Each path is a new rotation, seen through one point. The rows after it are directions, each followed by how far the rotation turns it, in degrees a step (0 if it stays put).
Each turn is a multiple of 5 degrees from 10 to 175, or 0.
Each row of a path follows its step; steps can be skipped.

step 1: [ -3 -17 -15 -11   5  15  21  35  -2  10   3 -30  -8 -11 -16  -3   2   9
  24 -19  -4 -16   1   2   0 -11  -3  16  17   5 -23  21 -25  28  11  -4
   1  13  18  -1 -13   8   1   0  -5  -1  -1 -10 -19  -9   5 -13   3  -9
  19   8  11   1  12  -2  -1  -2  21 -17  -4  10 -12 -27]
step 5: [  2   6 -12   6 -16  13  19   4   4   1  -1 -20  -3  21   1   6   0 -13
  15   1   5 -15 -13  17  15   5  19 -18  17 -14 -13  -7   0  -4 -12  14
 -13 -16  -3   3 -39   2 -15   0  21 -18  -2 -18  19  -8   5  -4   1   6
  22 -21  20  16  19  -7  10  11   3  -4  19  23 -30  -9]
step 6: [ 18  12 -21 -23 -23  -5   3   8 -25  10   2 -21  12 -10 -12 -10   4   4
  19  -6   5  13   5  13  -2 -15   0  -3   9   5 -10   7  19  28  -5   1
  17 -16  19   4 -24   3 -12  -8 -23  -7  -8 -16 -21 -20  -5  -7   3  -7
  13  10 -11  38  13   1  13  -1  -5   1   6  19 -10 -16]
step 8: [  5   4  -8 -15   0 -12  -7  15  -8   2  14  -8   6 -13   2  13  13  -9
  26  -9   4  15   6   8  15  -5   3   2  19   7  -8  15  12  -3   4 -20
   4 -19  24   1  -9  16   0 -14  14 -19   3 -23 -11  25 -10  23  10  16
  28  14   6  21   7  -8  17   3  24  23  18  17   0 -21]
step 11: [-10   0  -5 -12  -4  -1  11  23  -2  13   8  -7   2  14  15  13   4  -8
  10   4   5   1   2  24   0  -1  -4  -1   3  19  -5  12  13  22 -37 -11
  -7 -29 -26   4 -13   3 -41 -14  -3 -12  15 -16 -14   5 -22   1  -2   5
   5 -11 -14  29   4   2  -1  16 -13 -19  -3   6 -17 -12]
step 12: [  0  -5 -11 -30 -23  -8 -10  38 -15  31   3   0   3  20 -19  -8  -2   7
   0   0  -7  13   1  16  15   2  27   4  28  -8 -29 -19 -18   3 -20  -1
   6  -2   3  -1 -11   5   2  -6  -1 -27 -19  -1 -15   2 -10 -10  13  -3
   1 -16 -12   2   5  -2 -18   7  -4  10  11   2   0  -7]
step 16: [  9   2 -10  -3   3 -26  -9  21  -4  15  26   0  10  12  22  10  18   9
  15   8  -8  -6 -18   5   1  -9 -13   7  13 -11 -13  16   0   2 -10 -10
 -14  -7  -9   6 -21  11  -7 -17  23  -4  11  -9  19  18 -15 -24   1 -15
  -6   1 -26  13 -24 -22  -5  -6  -7 -13  18  23 -20  -3]
step 28: [-36 -23   9 -17  -5  10  -1  23 -21  10  10  16   8  -8   0  12  11  19
  -7 -20  -6 -10 -12  15   4 -13  19   8 -18  -4  -3  -3 -21   1  -5 -15
   6  10   3  -5 -42   9  10 -23   6 -26  -5  -2  -2  -9  -3  -2   3  -7
   3 -27   8   5   8  -8  -8   1  21  11   8  -3 -13 -16]
step 30: [-13   3   1  -7   1 -18  18  23 -17   6   5   3  17   9   4  15   4   6
  18  -3 -14  -9 -18  29  17   0 -10 -13  -8   3  -1  -9 -17   5  -5  13
  -1  16  -5  20 -30  -8  -1  -5  27  15  -3 -13  21  -2 -19  -7  -3   7
  -5 -39 -15   6  -7   7  -5  -2  26   1   6   6 -22 -18]
Directions:
[  0  -2   2   0  -1   4   2   1   2   0 -10  -3   1  -3   1   4  -3   4
   3   3   1   4   8  -5  -1   2  -3   2  -2   2   3  -2   2  -3  -4   7
   3  -6  -3  -2   0   2  -6  -4  -2   2   3   1   2   2   2   2  -2   2
   2   2   2  -2   7   2  -9  -1   3  -7   4   2  -1   4] -> 175
[ 4 -3 -1 -5 -2  4 -4 -5  4  2  5 -5  2 -3 -3  5  1  5  0  0  3 -2 -3  1
 -2  3 -1  0 -2 -2  3  3  2 -6 -1 -5  4 -1 -2  5 -1  6  6 -7  4  6 -1 -3
  3 -3  0  3  6 -2  6  8  2  2 -5 -2 -1 -1 -3 -2 -4  1  2  1] -> 40
[-5  1 -1  2 -5  2 -8 -1  1 -2 -5 -1  8  1  5 -5 -1  4  2 -6 -1  2  1 -2
  2  4  3 -1  4  0 -2  3  3 -5 -2  0  5  4 -2  3 -7 -5  1  0 -3 -3 -2  3
 -2 -1 -1 -3  2 -1 -4  2 -1  4 -3  7  3  3  4  2  0  1 -2  9] -> 115
[-3  6 -1  2  2 -8  3 -4  2 -6 -2  6  0 -1  6  1 -5 -6  3  3 -4 -2  0  0
  1 -2 -1  3  1  2  1 -2  1 -2 -4 -6  2 -3 -3  5 -9  4 -3 -3  3  3  4 -5
  2  1 -2  3 -2  2  5 -3  5  1 -5  1  5 -3  0  2  6 -3 -1  0] -> 130
[-1 -1 -1 -3  7  3 -4  0 -2 -4 -3  6 -2  0 -2  1 -4 -4  2  5  3  2  1  0
  3  4 -3  1  3 -6 -6  3 -9  0  0  1  1 -1  1  2 -3 -5  4 -4  0 -2 -2 -5
  7 -3  2 -1  4  1  4 -2 -7  0  5 -4  2 -5  5  0 -5 -2  0  2] -> 160

step 4: [-21   8   2 -14  10 -33  -3  -4  -6  -1 -11   6  -6  -7 -24 -22   7  -9
  -4  -2  11  -2  -7  33   6  -4   3  12   4   3  17  14 -11   1  16   5
  -7  -5  10   2  -3  10  -1 -11  14   6  32  -6   1  -1   2  -3  -4  17
  23   9   8  -5 -21 -11   9 -20  10 -14  -5   4   1 -10]
step 6: [  1  -3  -6   3  -2   6   9   4   5   5   3  21   4  -7   5 -11  -7  -1
  12  -3  -2 -20  -4   2   4   5  -6  -5 -25 -17   5 -25  -6  13   6  -7
  17   8  17 -13   3  -1  -3 -12   1  28  18   7  -2 -26  -2  -1  10  -9
 -19 -16  -4  22 -20 -21  -4  -2  -6 -14  27  17  -7  10]
step 8: [-12  -4  -9 -10 -17  -4   8  -9 -21 -17  21  -3  -6 -24  -1 -14  -3  14
   8 -30  16  -4   3   4  16   0   6   2   5   4  -4   7 -15 -14 -13  14
  -3  31  -6 -16  21 -20  -5   5   2  -2   6   1  -8  10 -10  -4   3 -24
 -21  -7   9   7   1  12  11   0  -5  22  -2  -1   5   1]
step 12: [  3  12  -6   1   7  36   7   5   4  -1  -3   2  -9   6 -10 -15 -32  10
  -1  16 -18   3  -8  10   9 -20  -9 -22  19   9  23   4  -3   9   9 -11
  -6  16 -12   8  15  -1  11   0 -10  10  11   3  14  -2  -4   3   3   3
  -1  26   6   6 -17  -5   0  12   3 -11 -14  -5  13  23]
step 14: [ -6  -4 -12  17  -1 -26   9  21  -3 -13   9  12  12 -22  -5 -16  -7 -23
 -10   2  13   0  19  12  -2   0  32 -15   9  10 -13   8 -11  14  23  16
  -7 -16 -14  20  -1   9   4  -9   5  13   9  -9 -17  -5 -11   0   5  12
 -15   3  -6   1   0   1   5  10   8  -8   1  -4   8  12]
step 17: [  2  -6  -6 -10  -6  -6  10 -15   7  -3  24  25  -4   3   7   1  10  17
  13   7   8  -8  -2 -13  -1  -1   4  -6 -31  -2 -21  -4 -16  11  -9   7
   9  26 -13  13  -6 -17  -3  10  16   2  24   9   9   0  -8 -15 -10 -13
  12   0  18  14   7  -2 -22   3 -15  -8   0 -12 -20  -4]
step 20: [ -5  15  -9  13 -10 -27   0  11 -25  -3   2  12 -12  -3 -21  -2   4   1
   3 -11   2  14 -20  -1  19  -1 -19   7  21  -7  18   3   9  -2 -10  16
   6  -6  -7  13  -9 -11   4   5   4 -21  -1  11   9   5  -4 -28  11  20
  -7   4 -16   2 -20 -20  -8  -5   1  -8   7   1  20 -13]
step 25: [  8   5  -1 -13 -22  -2  -7   6  -3   6  -8  -1  11  13 -20 -11  16 -18
  -1   0  12 -18  21  10  -3  30  20  -1 -17  12   3 -12   0   0  20  -5
 -22   2 -13   7  10  -5 -14 -15   2   7   2  -5  -3 -16  -1 -13  -7 -30
 -12   9   1  -3 -16 -16 -12 -16   6  12   9  -5   4   5]
step 27: [ 15  -4  -7  -8 -11  -6  -7   3   7  -3  -4  24   0   6   0 -27  -2   4
  -6  14  -3  13   4   7   4  -5 -21  -2  10 -22 -14  -1   2   0   4  -8
   7  28 -10  -4   7 -22 -12  13  -5 -13   2  15 -13   6 -16 -10  -5 -19
  21   1  -6  18  -1  -6  24   2 -22  10  19 -10  -4  19]
Directions:
[-1  1  5  5 -5  5  1  0  9  1 -4  3  0  3 -1 -5 -7  7  9  2  3 -2 -6  4
  3 -1  3 -2 -2  3 -3 -3  5  2  0  0  6  5  1  3  3  2  2  1 -2  0 -3 -2
  2 -4  0  4 -1 -1  2 -4  0  3  3  4 -3  3  1 -3 -1  0 -2 -6] -> 65
[ 3 -3  1  1  3  1  9 -2  1  3  6 -4 -5 -2 -2 -1 -2 -1  0  3  5 -2  6 -1
  1 -3 -5  3  3  0  2 -4 -6  1 -3  8  3  3  2 -3  1  0 -1 -4  4  1 -6  0
  2  0  6  3 -7 -1  0  4  2  3  2 -2 -1  1  8 -4  3 -3 -3  0] -> 160
[ 1  1 -4  1 -4  4 -1  4  3 -5  9 -1  3  2  1 -5  5 -6 -3 -8 -1 -5  1  7
 -2  4  1  6 -4  2  1 -5  2 -1  0 -1  1 -3 -2 -2  1  1  1  0 -1  5  3 -7
  2  0  3  1  0  3  0 -4  4  7  5 -1 -1  3 -2  0  0 -3 -4  3] -> 40
[ 4 -1  2  8  1  3 -2  1 -4 -1 -6 -3  5  3  2 -1  2  1 -3  3 -1 -1  6 -1
  9  3  2  0  4  3  0  0 -4 -1  3  2 -5  5  0 -5 -2 -3 -3  7 -5 -4  3 -3
  0 -1 -3  4 -2 -1 -2 -2  2  3  7 -5 -1 -4 -1 -7 -2  1  3  3] -> 25
[ 1 -8  0 -9  1  3  7 -2  5 -1 -1  2  3 -1  0  6  2  1 -1  4 -7 -2 -2  3
 -1  1 -3  0  2 -2 -2 -5 -5 -1 -5 -1 -1  5 -5  0  3  2  3 -1 -9  1  3  3
 -4  4  3  1  0  2  2 -1 -2  3 -1 -2 -4  4 -6 -3  0  3  5 -1] -> 70
